[[ 20.0 -10.7 -22.9  27.9  29.7  20.0 -16.6  33.6]
 [ -5.0 -15.5  13.7  -7.5  -7.1  -2.1   1.4 -23.4]
 [  0.2  45.2  22.3   7.0 -49.0 -20.6 -12.0  47.0]
 [ -9.8  51.6 -10.0 -39.9  31.2  10.4  20.7 -25.7]
 [ -8.6 -25.4   4.5 -18.4   5.3  -1.1  18.4  11.2]
 [ -9.0  23.1  -2.0 -23.4   7.8   4.5  11.7 -26.3]
 [ 20.9  -7.0  -6.7  27.9   4.9 -13.0  36.5 -21.6]
 [  1.2  10.0   8.5   2.4 -34.1  56.1 -19.7  -1.8]
 [  9.3  16.1   0.9  -6.4 -36.8  11.7 -25.2  12.2]]
=>
[[ -5.0 -15.5  13.7  -7.5  -7.1  -2.1   1.4 -23.4]
 [ -9.8  51.6 -10.0 -39.9  31.2  10.4  20.7 -25.7]
 [ -9.0  23.1  -2.0 -23.4   7.8   4.5  11.7 -26.3]
 [  1.2  10.0   8.5   2.4 -34.1  56.1 -19.7  -1.8]]

[[ 53.7  -0.3]
 [-33.0 -68.9]
 [ 14.8 -56.9]]
=>
[[-33.0 -68.9]]

[[-31.6  -8.1  31.8  19.2]
 [ -6.6 -35.1 -17.3 -23.2]
 [ -0.9  24.1  36.3  27.8]
 [ 27.4   5.3 -37.6 -29.0]
 [-13.2  23.4  -9.8 -33.2]
 [ 19.0 -59.4   3.2   6.5]
 [ 35.2  12.4   7.5 -18.4]
 [ 16.7  13.2   5.1  53.2]
 [ -4.2  15.4 -12.0   5.8]
 [-33.7  24.3   4.0 -21.1]
 [-47.9  19.1 -11.0 -31.1]]
=>
[[ -6.6 -35.1 -17.3 -23.2]
 [ 27.4   5.3 -37.6 -29.0]
 [ 19.0 -59.4   3.2   6.5]
 [ 16.7  13.2   5.1  53.2]
 [-33.7  24.3   4.0 -21.1]]

[[-16.9  70.9 -31.3 -23.7  -6.4  42.8]
 [ 12.7  19.7  36.6   1.4  64.0 -54.4]
 [-17.5  58.3  -6.0  -0.5  47.3  14.5]
 [-65.5  35.8 -45.4 -17.3 -31.7 -11.2]]
=>
[[ 12.7  19.7  36.6   1.4  64.0 -54.4]
 [-65.5  35.8 -45.4 -17.3 -31.7 -11.2]]

[[  0.0 -12.5 -31.4  11.9   2.7   0.3]
 [-28.8 -55.2 -16.6 -22.8  -2.4  49.4]
 [ 14.1  31.0   0.7  15.5 -51.6 -21.8]
 [  8.7   2.4 -20.0  15.8   1.2   0.1]
 [  1.2  16.6  13.5  -2.4   8.2 -26.7]
 [-22.3 -21.7  -8.7 -15.5  -6.8  20.9]]
=>
[[-28.8 -55.2 -16.6 -22.8  -2.4  49.4]
 [  8.7   2.4 -20.0  15.8   1.2   0.1]
 [-22.3 -21.7  -8.7 -15.5  -6.8  20.9]]

[[-13.8   6.9  20.4  13.3  15.4 -10.5 -15.4]
 [ 48.9 -52.2 -67.0 -63.9 -43.7  16.4  43.6]
 [ -5.9  -2.6   8.3  -5.4   1.6   9.4  -2.2]
 [ 39.0 -26.7 -47.1  -3.1 -33.0 -23.2  18.9]
 [  2.6  -1.6  -3.5  -1.0   2.8  -7.6  -0.9]
 [ -8.2   5.9   7.9  -7.2   1.3  20.3   2.9]]
=>
[[ 48.9 -52.2 -67.0 -63.9 -43.7  16.4  43.6]
 [ 39.0 -26.7 -47.1  -3.1 -33.0 -23.2  18.9]
 [ -8.2   5.9   7.9  -7.2   1.3  20.3   2.9]]

[[-33.2  17.9  14.5 -22.6  18.4 -34.6]
 [ -5.1  25.1  21.5 -11.6   2.7   5.6]
 [-37.0  13.9 -10.4 -15.3  19.0 -48.8]
 [ -9.5  13.2  23.1 -16.4  12.2   3.5]
 [-68.9  -0.6 -55.6 -71.3  13.1  38.9]
 [ -8.9  22.7  47.8 -15.2  29.5 -48.2]
 [ 11.0 -14.9  -3.8  35.5   3.6 -78.1]
 [-22.3  -0.7   4.7 -13.4   1.9  15.6]
 [-45.8  -7.7  -8.2 -40.7   8.5   9.1]]
=>
[[ -5.1  25.1  21.5 -11.6   2.7   5.6]
 [ -9.5  13.2  23.1 -16.4  12.2   3.5]
 [ -8.9  22.7  47.8 -15.2  29.5 -48.2]
 [-22.3  -0.7   4.7 -13.4   1.9  15.6]]
---
[[-21.1  56.6  30.6]
 [-41.9 -58.5  60.8]
 [ 27.9 -44.5 -23.7]]
=>
[[-21.1  56.6]
 [-41.9 -58.5]
 [ 27.9 -44.5]]

[[ -4.5  37.1 -47.9   9.8]
 [  8.6  32.1 -64.9  20.4]
 [ -0.3  36.2 -76.9  24.0]
 [  2.0  34.0 -41.7  11.1]
 [  9.3  32.1 -68.0  26.4]]
=>
[[-4.5 37.1]
 [ 8.6 32.1]
 [-0.3 36.2]]

[[-26.0  -1.2 -29.3 -42.8]
 [ -7.6  24.8 -10.6 -54.3]
 [-25.1   3.7 -28.4 -44.8]
 [ -0.6  28.8  -3.6 -55.6]
 [-17.4  14.5 -20.5 -52.7]]
=>
[[-26.0  -1.2]
 [ -7.6  24.8]
 [-25.1   3.7]]

[[  9.2  35.4]
 [-27.3  47.2]
 [-56.1  -2.3]
 [ 46.7 -25.1]
 [-21.6  38.5]]
=>
[[  9.2  35.4]
 [-27.3  47.2]
 [-56.1  -2.3]]

[[  0.3   0.3   0.2   3.5]
 [ 13.2  -9.2   1.6  12.1]
 [ -8.1  22.0  -2.8   4.1]
 [ 11.9 -66.5   9.5 -15.7]]
=>
[[ 0.3  0.3]
 [13.2 -9.2]
 [-8.1 22.0]]

[[35.6 50.3  5.2 -0.4  1.2]
 [17.4  0.1  0.6 13.4 61.8]
 [ 0.5 -0.3  9.5 59.2 22.4]
 [ 1.9  6.0 55.6 29.6  1.3]
 [ 0.3 11.5 60.6 19.0  0.1]]
=>
[[35.6 50.3]
 [17.4  0.1]
 [ 0.5 -0.3]]

[[  0.0 -49.8]
 [-58.1 -29.4]
 [ -3.0 -12.0]
 [-75.4  39.1]]
=>
[[  0.0 -49.8]
 [-58.1 -29.4]
 [ -3.0 -12.0]]

[[  7.9  37.9 -16.2]
 [-13.1 -72.5  29.6]
 [-15.1 -75.9  30.9]
 [  1.2   8.7  -2.7]]
=>
[[  7.9  37.9]
 [-13.1 -72.5]
 [-15.1 -75.9]]

[[ 36.2 -76.4  32.3  30.0 -76.5]
 [-76.9  68.4 -66.0 -40.2  64.1]
 [-21.8  46.2 -32.2   3.5  48.2]]
=>
[[ 36.2 -76.4]
 [-76.9  68.4]
 [-21.8  46.2]]
